128 stands for zero in the data rows.
Here is a table of points, one per row:
[132 138 198  89  77 177 140 130 198  94 124 147  92 118 138 139  90 143
 184 100 149  68 168 159 159 148 161  96 130 136 132 125 130 151  91 198
  99 135 125  83 106  73 138 151 150 149  62  74]
[124 176 101 165 130  98 157  52  83 113 145 159 209 120 114 110  85 119
 175  86  55  79  88 147  84 188 129 211 147 134 208 162  98 100 190  53
  47 106 200 140  95 179 129  95 182 135 120 179]
[159  85  80 109 132 121 114  89  82  84 109  61 120  65  72 154 155 106
  95 188  82 105 115 158 123  47 118 113  94 185 152 216 115 148 171 100
 158  85 161 104  94 182 104  69 183  77 179 189]
[152 151 108 201 145 126 131 252 151 198  71  88  97 166 111 110 146 188
 128 166 191 181  88 130 162  75  92 128 100 134 255 132 111 108 124 185
  94  93 156 115 105 102 154 175 139  94  97 160]
[ 86 154 177 155 145 181 168 131 166  92 126 183 136  91 124 107  99 120
 128 101 112  97 188 167  89 176 144  66 125 125  67 132 115 166 102  83
 141 115 139 146  97 107 155 114  65 159 102 117]
[149 126 182  97  71 183 140  93 167 109 144 160  87 102 139 145  79 120
 164  96 163  88 171 107 165 145 166  74 149 167  85 107 144 158  70 129
  97 115 120  88  89 114 100 131  87 150  90  69]
[173 143 137 117 109 122 172 161  82 178 175 141 108  78 147  98 111  75
 144  97 173 132 112 131 173 110 143 128 128 103 119  70  69 108 132 165
 196 210 124 111 140 110 156 154 161 159 119 102]
[130  51  81 111 168 116  64 108  93  81 108 161 132 125  59 175 179 138
  91 178 111 120  99 179  78 100  91  94 109 202  66 164 121 112 154  90
 102 144 184 136  55 166 178 111 178 108 135 190]
[ 79 129  84  90  77 137 170 106 159 154 198 163 194 255 199  88  87  76
  55 119  98 171 160  62  81  99 188 122 186 140  93 103 107  61 132 179
  70  23  86 217 180  84 185 102 174 158 194 103]
[184 146 144 114 106 162 110 138 193  82 209 153 112  70 139 135 148 130
 192 117 167 119 131 128 191 143 124 103 105 133 135  99  61 142 123 135
 134 165 106 102 201 117 127 139 138 160 106 114]
[  0  81 249  85 191  34  71  63 159  88 127  98 207 110  14 119 125 112
  63 143 107 135  74  30 150 160 151 212  76  14 181 172 241 195 191 185
 169 130  77 118  82 199  46 255  88 147 129 166]
[148 164  67  92 126 131 181 176  84 200 107 115 146  75 141 115 162 127
 167 134 191 176 107 115 154 100 128 144 130  95 161 122  93 114 136 155
 152 168 115 139 179 115 131 148 131 145 120  95]
[143 149 154 196  92  88  95 146  98 160  62  82 179 105 159 176 126 138
  95 210 129 100 122  93  86  70  75 180 144 101  78 184 120  80 138 126
 127 126 141 106 119 134  33 129 124  96 220 193]
[ 74 161 115 185 187  36 158 119  56  86  84 150 173 107 177  74 174 137
 158 103  48 126 137  56  85 183  99 175  98  12 155 102 244 131 154 145
 123 177  74  62 107 232 149 150 137 182 135  69]
[ 59 115  77 107  85 151 163 127 142 153 202 163 188 255 218  84  64  67
  58 109 105 162 143  74  83 103 183 118 171 134  91 113 100  69 137 172
  74  22  79 208 188  68 166 109 182 156 190 101]
[123  61  72  75 161 112  54 100  64  92 138 154 107 113  95 188 174 152
 115 158 129 121 112 160  58 136  97 121  85 178  71 159 119  97 149 155
  78 127 194 167  99 166 164  85 149  69 107 182]
[ 51 101 160 198 140  90 162 166 127 192 138 117 161 186 149 150 195 183
 114 176 184 159  99 111  88  92  93 190 137  71 150 167 125 131 158 101
 119 138 121 124 165  95 123  41  48  78 173 117]
[189  67  68  91 138 129 118  88  84 145 170 133  81 133  94 188 158 115
 124 173  96 123 100 160 112  82 129 118  86 173 100 215 127 133 151 160
 135 106 156 141  82 161  93  85 145  77 133 182]
[ 98  72  85  96 182  85  44  81  84 129 131 196 124  74  89 170 176 179
  97 154 105 109 132 177 120 157  66 149  73 146 120 147 125 117 159 113
 121 108 184 193  82 181 129  75 225  66 167 154]
[156 104  76 217 119 100 123 157 143 139  95 159 111 208 133 203 116 140
 140 188 198 168  92 124 115  77 134 140 107 120 208 159 100  91 122 229
 114 161 157 166 143  99 110  77  60  86  96 129]
[157 106 171 173 105 143 114  88  81  94 156  38  83 137 160 131  92  50
  78  78  72 172 196 184 189 167 153 109 169 182 155  63 108 171  92 127
  98 101  96 147 111 164 119  68 158 191 122 141]
[ 67 119  91  94 146 149 172 148 164 161  49 144 161 119 127 137 108 185
 108 138 119 102 140 166  52 153 132 118 171 146  97 157 146 201 116 124
 203 159 161  60 187 119 172 130  73 132  76  84]
[194 102  80 110 141 107 111 139 117  69 131 140 102 153 154 161 182 139
 140 163 150 159  93 159 115  97 111 151 104 138  61 169 116 143 155 167
 154 102 156 169  59 146  72 104 110  70 134 170]
[169 137 182 121  91 164 128 113 161  99 163 144 106  82 150 140  99 131
 182 103 138  42 162 118 200 153 174  93 129 161  88  92 123 145 112 145
 107 138 100  69 121 100 152 143  91 129 109  99]
[137 180 191 101 175  84  64 166 210 186  99  68 147 128  61  80 189 114
 157 118 166 219  49  83 111  98 130 148  88  84  83  84 238  57 197   7
 193 154  67 171 255 102  60 102 201 109 104 146]
[141 134 171  94  78 169 153  99 168  97 139 152  80 115 126 157  79 132
 177 113 171  56 170 135 155 153 174  79 164 146 108  95 170 165  64 159
  94 121 125  91 114  95 110 151 110 141  79  76]
[128 156 143  84  91 167 153  85 166  91  96 160 100  88 139 136  70 118
 168  86 135 150 190 104 129 156 181  81 173 153 104  94 116 158  82  82
 100 113  92 104  74 103 111 114  53 138 150 115]
[ 98 171  86 227 139 173 182 113 151 132  82  43 118 158 138  64 160 172
 104  86  63  99 151 115 102 207  82 162 192 111 156 144 102 150  36   0
 158 130 115 237 139  94 102 235  71 106 168  74]
[159 177 154 106 209 111 139 252 100 195  76 130 109 130 102  60 157 177
  43 167 120 128  78 155 123  90  72 137  96 132 255 143 116  76 116  74
 117  97 168  56 129 107 214 175  82 114 148 144]
[156 113 168 181 101 131 118 102  61  97 177  45  77 114 149 139  79  73
  92  68  67 178 170 179 196 153 167  95 172 174 145  73  97 172  89  97
  99 107  98 172 121 167 150  88 124 189 128 111]
[152 185  85  87 153 115  76 161 204 149 140  84 148 115 115  71 155 126
 173 112 168 186  81  88 184 126  40 139  97 100 130  90 198  93 175  79
 177 175  87 144 237  98  98  46 191 139 101 152]
[169 124 114 157 101 136 122 153  67 176 173 125 116 153 147  65 118  83
 150  74 132  81 149 131 179 125 156 132 141  70  64  54  72 113 122 135
 213 203 104  61  95 134 138 125  96 199 141 148]
[114 145 168  87 111 189 154 133 157 110  88 157 118 141 145 161  79 164
 162 127 152  90 159 147 125 168 151 101 148 146 127 133 164 164  91 172
 148 163 144  79 155 107 153 157 115 119  75  83]
There is one direction along which these points spread out most. How far along it is each point below, from 0 to 99? The average is 50, and the first point in the table lies past the average. One standard deviation of the points above along it is 16.
[157 106 171 173 105 143 114  88  81  94 156  38  83 137 160 131  92  50
  78  78  72 172 196 184 189 167 153 109 169 182 155  63 108 171  92 127
  98 101  96 147 111 164 119  68 158 191 122 141] 66
[169 137 182 121  91 164 128 113 161  99 163 144 106  82 150 140  99 131
 182 103 138  42 162 118 200 153 174  93 129 161  88  92 123 145 112 145
 107 138 100  69 121 100 152 143  91 129 109  99] 72
[159 177 154 106 209 111 139 252 100 195  76 130 109 130 102  60 157 177
  43 167 120 128  78 155 123  90  72 137  96 132 255 143 116  76 116  74
 117  97 168  56 129 107 214 175  82 114 148 144] 35
[152 151 108 201 145 126 131 252 151 198  71  88  97 166 111 110 146 188
 128 166 191 181  88 130 162  75  92 128 100 134 255 132 111 108 124 185
  94  93 156 115 105 102 154 175 139  94  97 160] 38
[123  61  72  75 161 112  54 100  64  92 138 154 107 113  95 188 174 152
 115 158 129 121 112 160  58 136  97 121  85 178  71 159 119  97 149 155
  78 127 194 167  99 166 164  85 149  69 107 182] 31
[124 176 101 165 130  98 157  52  83 113 145 159 209 120 114 110  85 119
 175  86  55  79  88 147  84 188 129 211 147 134 208 162  98 100 190  53
  47 106 200 140  95 179 129  95 182 135 120 179] 41
[132 138 198  89  77 177 140 130 198  94 124 147  92 118 138 139  90 143
 184 100 149  68 168 159 159 148 161  96 130 136 132 125 130 151  91 198
  99 135 125  83 106  73 138 151 150 149  62  74] 73
[130  51  81 111 168 116  64 108  93  81 108 161 132 125  59 175 179 138
  91 178 111 120  99 179  78 100  91  94 109 202  66 164 121 112 154  90
 102 144 184 136  55 166 178 111 178 108 135 190] 30
